In the rows, 128 means zero.
Families of rows that turns and mirrors carry onto each other, the same ones carrying the whole set onto itself: the rest of each named row's family, in list order:
4 families of 4 rows:
debu: [138 122 161 135 149 156 127 146 132 141 140 161 139 155 115 155 127]
Nama: [124 152 106 142 158 116  99 146 148 128 109 144 124 144 101 109 118]
tagu: [142 106 179 113 124 106 126 101 110 120 143 123 129 140 157 153 135]
guma: [130 135 122 117 133  68  97 101 124 109 113 105 115 131 141 110 123]
luri: [149 116 156 107 110 127 121  90 118 108 123 107 110 136 180 144 128]
bemer: [148 116 172 123 137 170 140 132 147 150 127 146 126 131 136 146 125]
nek: [132 157 114 137 106 106 134 142 150 131  86 151 129 118  94 117  99]
Botid: [155  96 160 101 110  99 139 119 116  98 135 113 101 117 162 122 126]
toz: [157 106 182 121 121 142 152 160 128 121 130 159 129 129 124 139 129]
Rido: [137 107 144 119 115 145 138 108  99 111 139 131 134 113 177 143  96]
bevo: [135 129 136 139 117 158 159 147 150 146 147 150 125 109 128 139 100]
Fas: [138 160 133 148 142 138 115 151 160 143  88 152 136 125 106 106 125]
tanu: [142 160 116 132 115  94  93 109 131  98  86 118 122 131 150 102 128]
Refo: [146 142 124 141 137 140 120 177 131 104 101 163 127 136 103 103 121]
vebub: [132 135 119 115 100  94 115 107  98  96  80 129 134 121 146 121  96]
Bez: [142 133 101 121 124  95 106 137 121  82 106 120 100 124 142  87 116]

Which other rows belong to the same family as toz? Botid, Refo, Bez
Which other rows belong to the same family as debu? Nama, tagu, guma

Families of rows that turns and mirrors carry onto each other, the same ones carrying the whole set onto itself: the rest of each named row's family, in list order:
4 families of 8 rows:
Fes: [150 123 141  87 125  69  95 169 165]
zesos: [191 136 146 104 133  90 143 123 169]
paro: [151 110 135 123 116  84 130 125 172]
febe: [165 109 132 106 151 112 120 129 165]
ked: [159 119 154  79 126  87  92 169 166]
laru: [136 138 137 133  99 106 169 167 174]
vut: [137 151 141  77 140 101 131 213 167]
fem: [136 142 136 117 126 125 181 178 175]
gat: [146 146 154  88 107 110 128 211 169]
zoza: [145 132 148 123 102 127 169 166 174]
kavak: [152 132 127 107 142  77 127 116 157]
zuroz: [148 151 131  76 145  70 103 172 152]
mili: [149 115 134 119 139  95 151 119 172]
dun: [159 104 147 116 119 102 129 123 172]
sutib: [181 129 116  99 145  76 102 182 176]
Dep: [171 140 113 138 123 109 165 178 183]
bure: [137 156 142  77 137  96 132 210 164]
sedek: [150 111 134 119 141 104 150 121 175]
Dulo: [152 130 130 127 133 140 167 155 170]
Tifev: [137 150 142  94 106  93 132 211 166]
safak: [137 152 125 127 123 104 175 144 161]
tonim: [188 150 149  74 137  79 114 163 164]
dami: [133 149 135 117 126 117 183 174 171]
Nafup: [169 152 117 106 130  95 135 215 177]
Dasi: [153 117 139  77 157  82  99 155 166]
nepeb: [134 173 131  95 126  97 151 199 155]
fulef: [152 122 140  79 154  75  99 155 164]
fale: [179 159 149 111 119 111 175 157 171]
sare: [147 152 136  95 132 133 145 209 163]
pob: [178 171 152  82 123 101 148 196 165]
guz: [181 118 110 129 138  88 132 143 181]
Deti: [160 130 136  76 152 106  95 182 161]

Which other rows belong to the same family as vut? fem, mili, bure, sedek, dami, Dasi, fulef
Which other rows belong to the same family as zuroz? febe, kavak, Dulo, safak, nepeb, sare, Deti
Which other rows belong to the same family as Dep? zesos, sutib, tonim, Nafup, fale, pob, guz

Families of rows that turns and mirrors carry onto each other, the same ones carrying the whole set onto itself: the rest of each named row's family, in list order:
5 families of 8 rows:
fumuf: [127 139 158 125 147 141 157 123 105 133 126 153]
Bon: [ 76 156 173 127 113 158 161 132 133 120 117 115]
pugu: [114 170 143 146  75 153 143 117 141 131 135  84]
koze: [108 103 125 143 142 157 188 107 132 164 146 129]
sev: [ 83 113 116 129 119 180 195 115 130 160 125 103]
nusus: [121 172 155 138  92 158 129 116  97 136 102  91]
tuvu: [151 122 114 176 108 155 175 126 104 176 134 109]
ridul: [128 127 164 154 154 161 152 133 159 161 119 128]
Fitu: [145 155 163 159 118 140 123 112 103 143 125 118]
Somot: [146 159 144 165  98 166 125 121 145 128 123 117]
muf: [139 125 127 149 147 156 200 128 134 179 138 115]
samit: [ 96 108 151 145 145 155 148 118 146 165 120 142]
Tuv: [135 141 124 139 133 150 203 131 101 152 131 148]
Sof: [ 79 127 140 122 124 151 170 139 152 124 119  90]
rurop: [167 154 116 160  97 145 150 125 123 161 127 125]
gug: [130 118 115 173 105 150 168  99 113 178 143  95]
pega: [114 176 120 131  96 160 172 138 101 156 142  75]
zaz: [ 97 149 165 112 127 166 152 122 111 120 104 129]
zav: [112 120 141 140 148 165 156 140 154 121 108 125]
bizi: [ 73 122 144 126 120 177 159 121 144 161 101 115]
nizek: [ 89 142 169 133 124 175 158 137 159 158 102  92]
lizuf: [140 116 152 188 119 166 129 126 133 146 128 119]
belu: [ 99 125 115 117 128 128 197 142 128 155 125  99]
Poza: [ 92 149 142 104 115 163 191 117  98 125 123 104]
sigi: [103 136 126 152  77 147 174 131 110 175 122  71]
diz: [126 139 163 154 145 164 162 130 129 121 126 157]
surom: [103 129 147 170  95 171 123 106 133 162 102  94]
Zub: [ 95 137 166 164  86 160 132 129 135 142 118  81]
Lur: [133 165 131 142  94 161 169 108  85 140 128  79]
soga: [132 117 114 134 150 146 178 145 133 151 113 136]
bebib: [159 153 134 156 117 136 161 102  89 143 148 103]
Lopim: [100 130 120 163  85 170 164 102 118 164 123  71]
Ragok: [151 161 117 156 126 146 169 134 100 161 160 114]
bere: [101 139 133 123 117 168 205 129 138 172 121  76]
Las: [143 164 154 162 132 156 120 138 124 146 144 130]
bavum: [124 137 134 118 136 141 194 114  91 135 145 128]
kufa: [132 115 142 184 116 151 131 107 130 176 124 119]
mora: [ 89 155 137 114 105 147 203 134 103 149 121 105]
Nez: [134 163 118 140  76 129 170 120 118 162 138  92]
verek: [102 180 156 139 103 167 126 144 123 139 125  93]

Which other rows belong to the same family as samit? koze, sev, nusus, Fitu, bizi, Lur, bebib
Which other rows belong to the same family as Lopim? fumuf, gug, zaz, Poza, surom, bavum, kufa
Which other rows belong to the same family as pega? ridul, muf, nizek, Ragok, bere, Las, verek
Which other rows belong to the same family as diz? Bon, tuvu, Tuv, lizuf, sigi, Zub, mora

